(in the rows, 128 means zero)
Families of rows that turns and mirrors carry onto each other, the same ones carrying the whole set onto itself: the rest of each named row's family, in list order
4 families of 8 rows
koref: [ 84 123 137 143 128 125 129 105 102 129 144 150 110 179 147 115 158  97
 104 106]
Ket: [114 103 150  99 125 149 156  98  95 113 120 171 121 125 137 133 160 124
 116 135]
Sos: [ 76 130 135  89 116 124 128 115 117 106 118 130 122 156 141 123 168 157
  92 127]
dez: [107 144 102  81 139 150 133 144 129 101 130 151 129  99 119 123 142 123
 112 111]
Zev: [103 148  96 130 128 140 112 126 121 112 138 123 124 156 116  99 148 102
 104  82]
veva: [ 84 136 134 103 128 128 132 114 112 109 111 130 113 157 128 133 163 161
  82 126]
dalu: [124 128 112 129 151 147 137 119 108 114 150 169 118 121 110 116 143  76
 127 100]
fekar: [ 93 111 120  93 130 128 117 159 109 122 153 142 103 154 146 128 154 115
  82 117]
tol: [109 110 120 109 140 149 133 121 101 120 146 169 127 132 130 112 147  61
 127 111]
susu: [ 97 110 151  89 139 131 152 108 104 109 131 175 115 120 136 139 164 128
 114 144]
negis: [ 85 155  95 121 142 121 108 136 129 107 150 129 118 152 113 105 152 108
 103  92]
movok: [ 89 141 106 123 134 133 119 141 139  98 148 123 133 145 115 107 135 122
 104  86]
femol: [107 115 152  94 144 125 156 102  92 119 125 182 112 131 130 136 168 116
 119 133]
kimom: [118 145 116 136 147 137 135  74 106 106 130 146 135 134  98 113 152 128
 125 107]
Didut: [ 94 119 130 130 125 122 120  91  90 124 139 158  98 169 136  99 159  94
  94 120]
rizo: [107 120 106 113 140 157 139 131 110 130 139 177 119 131 111 113 147  76
 132 103]
bupa: [105 140 117  89 142 149 144 141 136  96 129 141 141 109 116 140 153 137
 124 107]
veru: [120 129 116  83 127 151 151 125 131 105 129 142 137  98 108 132 156 134
 113 120]
mub: [107 149 126 126 137 145 147  75 116  98 117 157 135 124 105 110 159 116
 135 108]
mibed: [111 117 141  97 134 138 147  94  86 122 121 176 106 133 136 132 177 111
 115 140]
Kaz: [ 91 148 127 111 127 123 132 112 124 101 122 130 112 145 122 127 165 170
  91 115]
febe: [ 81 115 131  84 118 134 130 160 118 116 139 152 103 143 154 126 159 103
  92 119]
Gipa: [ 81 131 129 135 140 120 115 109  95 114 141 158 103 180 144 106 155  98
 107 105]
Gemus: [ 93 144  94 124 122 146 108 132 132  99 145 117 125 145 121 104 143 116
  99  93]
dov: [ 93 109 110  85 130 140 134 155 126 122 143 165 103 151 142 143 150  99
  95 116]
Tagu: [ 93 114 145 139 128 122 131  90  96 120 140 147 110 179 132 116 171 108
 105 116]
vode: [ 93 138 141 106 128 114 126 103 115  90 132 121 121 148 141 126 165 156
  86 124]
Laf: [100 113 122  82 128 139 129 157 110 120 160 149 105 149 140 145 146 104
  94 119]
zute: [101 146 124 138 139 132 135  76 115 101 111 150 134 130 111  95 166 127
 126 108]
Gopo: [108 151 137 133 138 130 130  79  99  99 125 134 136 127 110  96 163 133
 123 109]
Rosod: [115 124 113 117 139 143 133 120 112 112 159 169 126 122 123 107 149  71
 138  99]
Karam: [116 135 110  76 140 148 134 130 123  91 127 148 129  99 104 124 154 135
 115 121]

The rest of the family of Gopo: Sos, dalu, movok, veru, mibed, Gipa, dov
The rest of the family of mub: dez, Zev, fekar, tol, susu, Kaz, Tagu
The rest of the family of Ket: negis, kimom, Didut, rizo, bupa, febe, vode

